In the rows, 128 means zero.
D: several groups of rows, each row roughly a mix of its group's hidden directions
D (111 x 10)
[[ 91 126 108 163 122 155 120 118 102 101]
 [154 123 138 112 133 119 127 110 150 187]
 [159 168 110 126 122 162 159 130 120 112]
 [137 142 125 147 135 122 136 158 139  69]
 [163 131 123 113 113  97  99 160 156 136]
 [124 128 128 133 168  94 118 154 170 131]
 [183 137 130 148  99 100 130 122 138 136]
 [111  75 107 141 131 147 128 114 144 158]
 [120 106 127 144  88 148 118 155 101  96]
 [141  78 123 125  95 133 104 116 134 100]
 [175 132 146 115 104 102 140 143 150 152]
 [126 128 114 128 118 117 160 159  77 111]
 [157 141 144 100 170 112 128 156 115 147]
 [141 114 129 134  99 173 128  91 107 144]
 [110 114 107 115 161 135 125 107 179 119]
 [ 93 153 123 115 123  74 120 123 135 114]
 [ 97 133 119 142 155 139 128 140 117  73]
 [163 133 143 147 158 100 143 167 130 137]
 [116  88 109 151 131 167 148 105 125 144]
 [ 92 155 157 121  97 104 132 112 106 113]
 [146 142 120 110 125 139 154  75 104 110]
 [112 132  80 147 103 120 159 103 130 116]
 [100 144 135 166  84 156 123 131 121 133]
 [158 135 143 132 134 152 161 120  79 122]
 [155 152 156 114 160 113 111 116 144 161]
 [151 117 133 100 159 122 125 174 104 114]
 [100 137 114 109 167  90 133 145 151 117]
 [150 106  97 153 162 162 148 123 125 124]
 [143 145 107 157 111 137 125 142 142  75]
 [118 140 135 124 116 133  89 103 160  87]
 [181 125 136 146 117 103 112 153 120 106]
 [109 148 125 160  82 129 150 120  99 135]
 [117 118 135 138 111 166 116 182 113 126]
 [163 142 121 146  77 127 137 143 142 106]
 [170 114 138 144 139 161 143  97 117 153]
 [134 122 143  76 113 124 138 114 128 171]
 [114 118  84 115 154 147 136 123 162 153]
 [129  84 120 167 118 153 145 107 110 129]
 [127 148 145 117 175 140 107 166 132 111]
 [151 140  70 141 116 119 150 128 144 114]
 [143 112 155 138 101 150  80 121 149 135]
 [119 119 152 104 184 106 132 138 130 143]
 [180 134 154 160 132 114 126 155 133 130]
 [119 128 110 141  90 119 170 122 100 154]
 [117 124 105 103 182 122 140 130 155 114]
 [151 141 111 105 167 124 110 124 168 110]
 [120 133 129 159  73 124 137 106 103 124]
 [134 142 164 139 127 156  85 161 125 122]
 [ 87 129 134 114 128 143 148 140  99  85]
 [138 140 117 108 167  88 146  98 131 113]
 [ 99 123 108 116 153  96 117 134 172 137]
 [120 115 131 178  99 131 124 122 103 160]
 [130 138 155 141 125 137 133 178  90 111]
 [142 167 122 123 109  81 124 141 129 100]
 [172 154 154 142 117 129 123 119 119  89]
 [144 149 106 107 137  82 158 106 132 118]
 [ 79  94 112 137 147 134 136 100 132 143]
 [135 123 132 173 175 107 114 144 139 127]
 [114 125 118 134 112 146 149 126 148 188]
 [159 141 141 124 165 144 157 102 104 110]
 [135 156  75 125 127 147 161 120 143 123]
 [116 138 123 103 117  79 100 143 157 138]
 [105 118 136 147 142 167 157  99  98 121]
 [119 117 159 168 144 103 143 161 108 129]
 [157 142 118 115 165 115 116 137 169 102]
 [108 154 143 141 147 124 149 109  91  91]
 [142 119 164 124 100 104 155 148 115 161]
 [ 75 111 152 108 137 124 111 116 135 155]
 [149 135 156 154  94 136 114 166 107 117]
 [153  84 106 163 126  99 116 134 132 120]
 [ 92 128 144  90 141 136 110 130 151 164]
 [120 129 108 113 171  94 136 116 166 133]
 [122 131 105 177  90 149 119 120 115 112]
 [124  96 118 126 100 157 137 157 132 168]
 [142 134  78 114 147 119 126 142 168 139]
 [150 129 130 115  67 132 138 119 127 156]
 [100 121 120 115 188 134 109 111 128 133]
 [139 158  87 110 126  97 126 144 161 125]
 [117 120 167 126 153 100 154 164 112 121]
 [124 147 120 144 104  99 156 107  88 108]
 [ 93 107 126 121 172 158 117 117 148 139]
 [120 103 140 148 100 172  97 131 131 148]
 [ 89 129 100 124 125 165 115  99 110 110]
 [184 136 125 135 124 110 160 108 115 142]
 [104  99 133 135 124 181 115 125 118 154]
 [123 152 156 142 138 143  85 108 163 124]
 [149 122 159 143 159  90 136 157 138 145]
 [110 144 137 121  83 141 114 132 100  90]
 [110 139 129 113  91 154 132 113  86 101]
 [114 160 113 134 134 104 174 126  95 130]
 [163 148 101 115 131 131 112 124 170 100]
 [134 132 143  91 117 148 107 148 156 168]
 [ 94  97 121 115 147 106 103 127 156 155]
 [124 102 134 131 117 185 142 115 125 157]
 [143 123  98 114 110 116 160  90 116 157]
 [126 136  93 121  88 162 114  97 130 121]
 [116  97 101 107 159 134 127 124 163  99]
 [132 115 133 138 144 127 156 172  98 162]
 [118 122 122 145  89 139 145 160  85 118]
 [110 145 137 140 127 161 124 142 154 178]
 [113 114  99 106 148 131 162  99 117 160]
 [121 125 137 123 178 138 161 152  97 134]
 [125 135 154 143 146 120 123 189 118 115]
 [174 129 143 117 120 101 130 134 154 166]
 [122 148 113  96 106  96 110 143 164 145]
 [177 160 100 132 113 125 140 145 134 107]
 [106  99 138 105 125 134 103 132 156 172]
 [123  82 119 133  89 160 112 137 144 132]
 [ 78 128 134 124 119 133 101 168 129 108]
 [135 104 146 129 116 163  88 144 157 145]
 [170 103 149 121  95 116 109 115 118 152]]

the one row of each list that fits no group (the others fit one group, some only roughly)
- q_298: [117  74 127 141 102 143 121 117 137 160]
- q_920: [103  96 113 131 181 115 113 123 143 136]
- q_389: [110 131 131 169 113 133 142 153 107  85]
- q_519: [160 119 150 123 117 114 108  95 151 165]
- q_829: [124 119 125 125 187  94 111 134 128 112]
- q_579: [ 86 131 156 125 126  82 109 119 122 116]
- q_461: [134 108 152 161 110 135 143 110  86 104]
- q_35: [102 149 102 115 163 160  97 128 139 118]
- q_243: [159 136 144 124 121  88 121 104  96 101]
- q_127: [115 126 154 104 101  94  93 143 143 147]
- q_936: [ 95 134 124  98 169 139 132 131 121  90]
- q_925: [124 145 130 116 166 110 117 116 163  88]

q_35
- q_26: [ 94 117 163 143 120  94 121 109 105 107]
- q_438: [129  99  73 147 126 112 132 121 155 137]
- q_572: [162 128 141 107 133 108 143 126 117 181]
- q_845: [184 128 143 128 104 123 109 160 131 130]
- q_735: [163  98 132 142 169 129 106 156 133 122]
- q_371: [124  89 124 115 138 113  96 146 157 161]
- q_525: [ 98 103 116 123  71 138 122 140 129 138]
- q_349: [105 138 100 131 111 157 126 121 122  76]
- q_324: [131 171 162 135 148 138 111 159 118 150]
- q_493: [118  73 146 148 130 156 123 117 121 151]
- q_93: [117 130 128 131 123  91 132 188 122 140]
- q_526: [116 145 119 140 127 103 136  75 128  94]
- q_400: [135 112 148 140 167 174 109 111 143 130]

q_525
- q_831: [153 131 159 133 112 110  89 106 116  97]
- q_995: [125 110 147 135 114 114 132 121 111 190]
- q_424: [114 146 123 121 150 120 170 111  86 108]
- q_59: [ 98 124 104 110 136 112 107 100 172 122]
- q_39: [179 147 131 129 145 111 161 105 116 119]
- q_870: [118 138 142 136 116  96  98 172 148 106]
- q_993: [133 119  99 132 105 178 158 117 135 145]
- q_82: [127 128 115 135 142  77 141 165 147 149]
- q_182: [177 147 106 133 152 112 124 154 127 103]
- q_709: [119  82 123 167 152 127 133 105 107 119]

q_424
- q_232: [ 93 125  95 123 154 145 160 158 133 139]
- q_128: [139 129 159 136 100 151  95 146 127 166]
- q_31: [116 142 107 104 159 145 121 126 141  77]
- q_268: [ 81 116 121 148 120 152 124 110  89 134]
- q_613: [100 114  81 122 130 127 174 128 132 127]
- q_674: [114 125 115 141 146  97 112 163 166 104]
- q_862: [119 143  91 136 125 157 110 111 138  82]
- q_134: [129 131 105 109 151  92 173 134 112 148]
- q_479: [124 117 118 138 103 107 141 173 106 164]
- q_583: [154 141 160 130 130 119  84 102 140 104]
- q_177: [140 140  87 131 100  88 124 136 153 111]
- q_390: [ 87 122 127  93 172 133 122 118 114 118]
- q_12: [ 92 116 121 127 117 114 128 183 117 148]
- q_356: [124 186 155 138 157 118 117 125 122 126]

q_674
- q_987: [143 120 120 135  85 136 154 130  90 158]
- q_117: [118 126 145 146  88 139 104 173 111 124]
- q_798: [184 139 132 110 149 134 104 140 153 132]
- q_850: [ 90  84 139 155 133 124 132 103 107 130]
- q_880: [137  83 127 130 171 128 104 141 146 148]
- q_576: [124 118  80 125 116  98 118 133 170 133]
- q_249: [ 76 129 122 104 127 142 138 146  92 115]
- q_901: [132  84 102  95 156 134 141 142 148 134]
- q_720: [122 124 123  72 150 133 121 104 133 160]
- q_10: [109 184 146 145 160 120 127 126 122 119]
- q_325: [126 165  84 109 103 115 147 124 151 132]
- q_67: [126 153 114 109  84  98 130 114 118  96]
- q_345: [116 152 108  98 143  98 137  96 142  98]

q_798
- q_89: [164 133 137 105 148  89 132  95 130 148]
- q_548: [126 116 154 137 180  99 126 143 129 154]
- q_149: [127 142 124 166 107 130 124 124  93  83]
- q_597: [102 146 120 132  76 120 154 101 119 122]
- q_377: [131  76 109 115  96 140 144 135 134 154]
- q_849: [144 117 164 136 131  98 144 145 125 174]
- q_614: [126 107 147 163 125  95 124 123  92  97]
- q_654: [113 101 124 140 100 143  90 123 158 157]
- q_413: [146 103 120  98 166 129 135 170 135 141]
- q_57: [117 145 147 124 138 182 155 112 105 131]

q_149
- q_301: [134  94 165 122 120 159 109 136 128 163]
- q_18: [106 100 108 119 131 168 135 117 149 165]
- q_522: [139 163 109 131  81 141 158 121 116 115]
- q_36: [ 92 127 115  93 167 148 111 107 128 128]
- q_384: [104 125 135 144 154 159 143 127 101  84]
- q_616: [148 135 145 107 152 128 121 141 147 183]
- q_62: [142 150 166  93 112 128 102 154 138 146]
- q_322: [128 141 159 130 171 154 133 141 108  95]
- q_741: [107 136 119 119 163 109 113 114 176 109]
- q_11: [ 95 115 136 140 186 118 126 133 111 132]
- q_455: [ 94 115 100 145  94 142 154 112 147 144]
- q_529: [ 77 129 126 119 111 129 128 170 103 129]
- q_806: [137 109 160 127 120 103 141 136 116 181]
- q_632: [116 118 101 119 138 107 155 129 106  77]

q_384
- q_989: [120 124 132 157  88 122 110  83 127 106]
- q_202: [130 163 109 140  99 149 166 116 110 107]
- q_783: [142 149 130 127 142  91 109 123 172  98]
- q_540: [139 148 142 133 100  74 119 133 118 103]
- q_417: [127 144  96 147 147 145 107 123 147  80]
- q_116: [130 107 109 136 114 114 102 118 174 162]
- q_293: [140 130 123  99 154 128 148 157 137 177]
- q_259: [116 136 114 120  98 106 103 127 113  77]
- q_406: [112 152 138 162  92 133 127 131  93 102]
- q_342: [128 110 159 135 153  98 126 129 123 178]
- q_494: [112  94 129 122 176 115 102 135 146 146]

q_259
- q_330: [ 87 123 133  93 165 142 131 109 110 121]
- q_725: [111 138 134 132 122 160 131 173 127 171]
- q_159: [ 93 118 143  85 126 138 138 110 102 155]
- q_608: [109  98  86 125 108 121 169 117 122 121]
- q_256: [132 151 142 145 129 114 113 114 107  71]
- q_69: [119 159 132 152  96 122 146  92 127 161]
- q_189: [113 124 131 114 173 160 126  89 138 113]
- q_535: [171 123 129 115 143 164 118 153 148 153]
- q_175: [118 144 116 116 117 144 139 141 127  65]
- q_718: [154 138 123 144 153  89 117 146 119  88]
- q_312: [141 125 127 107 171 111 111 107 152  91]
- q_515: [138  95 145 124 109 109  90 151 149 155]
- q_686: [113  93 118 115  90 132  96 150 148 112]
- q_502: [ 93 155 126 163 105 133 132 108 119  95]
- q_619: [142 115 167 129 153 174 137 130 103 134]

q_686
- q_319: [117 118 135 129 106 183 111  96 115 120]
- q_112: [ 98 113 142 123 141 182 128 128  98 123]
- q_524: [141 122 135 118 123 140 135 146 136 194]
- q_341: [152 163 117  98 160 149 124 150 151 136]
- q_467: [151 142 171 134 119 133  77 127 127 136]
- q_154: [113 126 104 124 157 178 154 112 134 143]
- q_732: [108 123 141 130 114 165 138 144  75 127]
- q_853: [114 109 150 150 168 105 133 137 106 162]
- q_942: [169 144 135  86 117 113 135 139 158 114]
- q_520: [ 90 101 100 122 141 162 145 132 139 152]
- q_960: [137 118 131 107 154 148 125 162 147 174]
- q_457: [189 129 150 155 133 140 139 124 120 136]
- q_560: [128  80  99 106 130 153 124 152 149 121]
- q_94: [116 116  92 113 135 111 161 132 110  86]
- q_676: [122 108 159 157 137 105 137 141 106 170]

q_520
- q_359: [136 129 138 125 197 138 121 139 122 118]
- q_72: [161 109 149 123 113 116  92  96 154 133]
- q_186: [121  92 154 155  86 119 121 116 105 133]
- q_895: [101 138 130 116 151 109 149 176 103 116]
- q_139: [143 123 153 159 142  86 153 129 113 156]
- q_318: [135 168 149 137 140 101 120  82 139 122]
- q_252: [146 150 109 117  88 145 129 127 153  89]
- q_24: [ 90 135  94 129 137  81 128 119 145 120]
- q_886: [152 133 124 106 158  87 149 124  99 109]
- q_933: [120 178 144 159 112 112 132 107 104 120]

q_139
- q_564: [113 157 133 139 114 103 147 103  97  91]
- q_193: [122 126 111 136 103  98 154 107  95  92]
- q_740: [156 105 150 107 149 129  86 129 156 119]
- q_975: [ 95 139  99  97 111 103 119 108 149 106]
- q_787: [106  94  89 126 105 135 166 136 126 136]
- q_364: [166 149 108 116  82 133 131 146 148 136]
- q_620: [119  96 113 123 174 150 119 127 149 158]
- q_593: [128 105  92 129 138  89 104 141 162 134]
- q_393: [ 80 109 124 123 141 133  99 160 150 135]
- q_84: [139 126  86 127 159 119 175 123 137 138]
- q_52: [161 123 131 155  99 111 122 127 145 173]
- q_194: [137 131 101 102 101 127 117 144 171 158]
- q_682: [158 113 114 144 114 103 126 120 160 171]
- q_625: [130 110 158 135 118 111 140 125 114 186]

q_84
- q_320: [115 140 115 110 128 146 134 137 125  64]
- q_245: [142 126 125 172  74 131 128 123 120 144]
- q_516: [177 144 114 130  94 126 119 122 163 128]
- q_988: [163 150 165 133 116 103 104 106 108 129]
- q_227: [118 146  99 127 114 152 126 133 137  71]
- q_914: [163 106 145 102 147 128 108 153 142 161]
- q_893: [128 140 100 129 117  71 114 137 139 103]
- q_454: [ 98 123 139 120  85 143 153 130  89 122]
- q_205: [126 160 128 146 125 103 148 110 101  84]
- q_302: [ 89 121 140 141 109 129 111 150 102  87]
- q_230: [141  76 115 147  97 140 121 127 140 154]

q_302
- q_910: [100 137 120 106 161 142 126 130 127  77]
- q_272: [131 125 144 103 128  86  89 152 148 139]
- q_209: [128 132 169 122 121 179 143 118 106 140]
- q_826: [124 123 109 100  80 151 142 161 124 137]
- q_242: [153  93 122  96 149 135 132 159 133 158]
- q_881: [ 79 114 102 119 119 127 132 100 151 152]
- q_308: [123 122  84 113 116  89 146 116 146 154]
- q_652: [ 95 121 124  98 147 104 102 134 160 152]
- q_357: [ 84 138 146 113 126 150 119 155 102  99]
- q_291: [140 150 140 108 173 119 127 128 149 168]
- q_262: [164 135 112  97 139 127 110 107 167 146]

q_826
- q_644: [135 119 154 115  85 118 151 132 110 167]
- q_601: [ 98 110 150 119 115 173 135 111 123 160]
- q_435: [ 97 133 111 106  98 160 135 122 105  95]
- q_786: [124 104 158 141  90 164 139 120 107 147]
- q_758: [169 121 105 135  78 131 129 141 145 138]
- q_407: [158 152 122 121 134 131 105 121 162  83]
- q_254: [ 96 135 131 117 100 144 130 156  84 109]
- q_3: [158 131 126 175 101 115 130 154 141 107]
- q_106: [140 125  86 129 110  82 116 142 153 130]
- q_706: [160 144 141 109 158  83 130 108 115 122]
- q_248: [152 124 130 103 163 101 111  93 148 111]

q_407
- q_702: [ 95 136 112  91 138 155 130 116 120  88]
- q_888: [167 118 130  99 144  93 140 109 126 158]
- q_694: [ 85 148  92 121 151 109 147 112 143 124]
- q_470: [155 131  97 126 104  88 113 148 156 127]
- q_167: [140 138 126 141 118  81 117 173 150 125]
- q_130: [ 99 115 148 139 105 168 151 108 102 137]
- q_119: [164 128 136 173  97 111 126 138 136 152]
- q_147: [ 95 130 146 101 159 164 135 117 134 155]
- q_169: [121 109 143 120 181 166 122 129 128 146]
- q_23: [120  89 150 145 177 118 108 131 117 122]
- q_734: [159 140  97  96 108 135 106 140 162 128]
- q_724: [114 108  94 116 112 133 151 100 116 169]
- q_229: [142 120 108 134  88 170 151 113 136 150]
- q_338: [111 115 162 113 106 115 166 148  97 132]
- q_332: [ 85 125 129 102 106 153 145 118  93 114]

q_734
